Named turns come first, each shown by rows before and after it. Which turns, in which order, take the first row of each pair that follows to the second? Write the first one first, as in the answered first pair.
Y:
[ -7   3 -36 -20 -22  -9  17  28   7] -> [ 19  -6  13  -3  16  32 -32 -20 -14]
[-23  29   4 -19 -25 -21 -13  30  15] -> [  3  12   5 -13 -19  22 -50   2  -7]
[ 19 -12  74 -11   9 -28 -18   1 -19] -> [  2 -10   8 -42 -44 -41  14  50  -8]
[  2   9 -36  -1   5  14  22  15   0] -> [ 15   2  -6  12  31  31   1  -9 -10]
J:
[-32  -4 -25  30  33 -18  63  40  33] -> [-40   1  13  12  19 -39  47  39  47]
[-17   2 -46  24  22   2  44  17 -24] -> [-31  15  40  19  38 -35  28  -2   1]
[-20  13 -19 -22 -27 -34  12  13  15] -> [ -7  12 -44  14  11 -11  34   4  -3]
[-22  14  15   5 -13 -34  14  22  17] -> [-16   7 -30   8 -18 -12  22  27   2]
B:
[  9  -6  89  -4   9   4 -39 -41   5] -> [ 10 -15  59 -30 -34  26 -65 -33   3]
[  0  -5 -28   2  -3  22   0   9 -13] -> [  1  -1 -23  13  10  17  10  10 -14]
[-13  21  25 -11 -17 -15  16 -28 -18] -> [ -9  17  19 -16 -29 -11   9 -24 -20]
[-14 -12  25  -3 -25 -11 -20  -4  11] -> [-11 -18   0 -11 -36   4 -25   2   5]
Now pairs of rows:
Between the rows of a pair lie 2 to 4 turns.
[ 10 -21   3   3   2  29 -48 -13 -13] -> [ -5  -7  41  -1   3  -3 -43 -10   6] : Y then B then Y then Y
[  9   7  29 -14 -29   5 -29 -12  18] -> [  2  15 -37  12  -6  -3  30  17  12] : J then B then Y then Y
[ -6  15  27 -24  -6 -39  29  21  15] -> [ 14  -6   0 -47 -47   4 -15  15  -2] : Y then Y then J
[ 23 -19 -23   6   0  52 -27 -36 -25] -> [-31  20  11  -4 -10 -48  41  17  34] : J then Y
[ 29  -3 -12  27  40  37   7 -34 -22] -> [ -3   8 -47  10  10  -7  58  18   6] : Y then Y then Y then Y
[ 31 -36 -41   2  19  42  17   1 -28] -> [ 35 -44  -2 -14   6  48 -25 -19 -25] : J then Y then Y
[ 22   1 -35 -20  -5  65  16 -26   6] -> [-11  23  45 -37  -5  -5  27 -17  49] : B then Y then J
[-13   3 -20  12  13 -24  32  11  10] -> [ -5   4 -11  27  33  -9  25  -5   2] : Y then B then Y
[ 1 -6 10 25 39 15 20 -6 -6] -> [  9 -17 -15  16  19  37   4  -4 -17] : Y then Y
[-47 -15  60 -31 -26 -41 -42 -15  81] -> [ -6 -52 -80 -18 -46  54 -53 -14  20] : Y then Y then J
[ 22 -23 -86  -2 -46  28  28  34  -2] -> [ -4  -2  59 -39 -56 -42 -11  18  47] : Y then J then Y
[  4   9  96  29  46 -36 -11 -39  39] -> [ 49 -26 -10  49  49  65 -33 -60 -20] : J then Y then J then J
[  2  -8 -44  29  28   4  29  -4 -12] -> [ -6  -4  50   0   6 -22 -19 -22  12] : B then Y then Y then J
[-11  14  56  -4  -8 -31 -40 -13  15] -> [-27  24  25 -11 -21 -54  -7  14  27] : J then Y then B then Y
[  0  -8   5 -25 -41  23 -37 -27  -3] -> [  9 -10 -29  17  10  42  -4 -35 -24] : J then B
[-25   7 -70 -36  12  -1  32  18 -25] -> [-20  15 -45  -9  56  -2  45   0 -27] : J then Y then B
[  1 -15 -76 -39 -44   6   2  32 -23] -> [  8   5  36  35  79 -12  11 -30 -26] : J then B
[ -6  14  11  30  36   4  34 -11   0] -> [  8  -4 -25  17  10  43   6 -14 -19] : J then Y then J
[  3  -8  60 -23 -17 -15 -59 -11  26] -> [-19   7 -36 -19 -32 -42  23  51  35] : J then Y then Y
[ -4   1 -29 -12 -23 -28  33  43  23] -> [ 22 -25 -47 -15 -33  25  -6  20  -5] : J then J then Y
[-16  25  13  -8 -21 -31   3  21  30] -> [ -7  12  32 -15 -25 -16 -31  -2  24] : B then Y then Y then B
[  0  -9 -17 -42 -66 -12 -15  22  18] -> [  7   3 -53  31  23  -7  50  17  -4] : J then Y then Y
[-26  31 -34   5  -3 -19  61  31  36] -> [-10  32  39  35  52 -12  36 -18  29] : Y then Y
[ 30 -25   3   3   7  57 -51 -41 -27] -> [  1 -16 -73 -28 -47  21  -2  19  -7] : Y then Y
[-16   1 -23  -2 -30 -33  18  18  14] -> [ -3 -11   3 -19 -49 -11 -29  -1   7] : J then Y then J then J
[ -3  -2 -53  -8 -12 -10  31  31   7] -> [ 12 -16 -26 -34 -40  16 -28  11   2] : J then J then Y
[ 20  -9 -54  19   7  31  12   1 -23] -> [  9   3 -31  35  35   3  34   3  -9] : B then Y
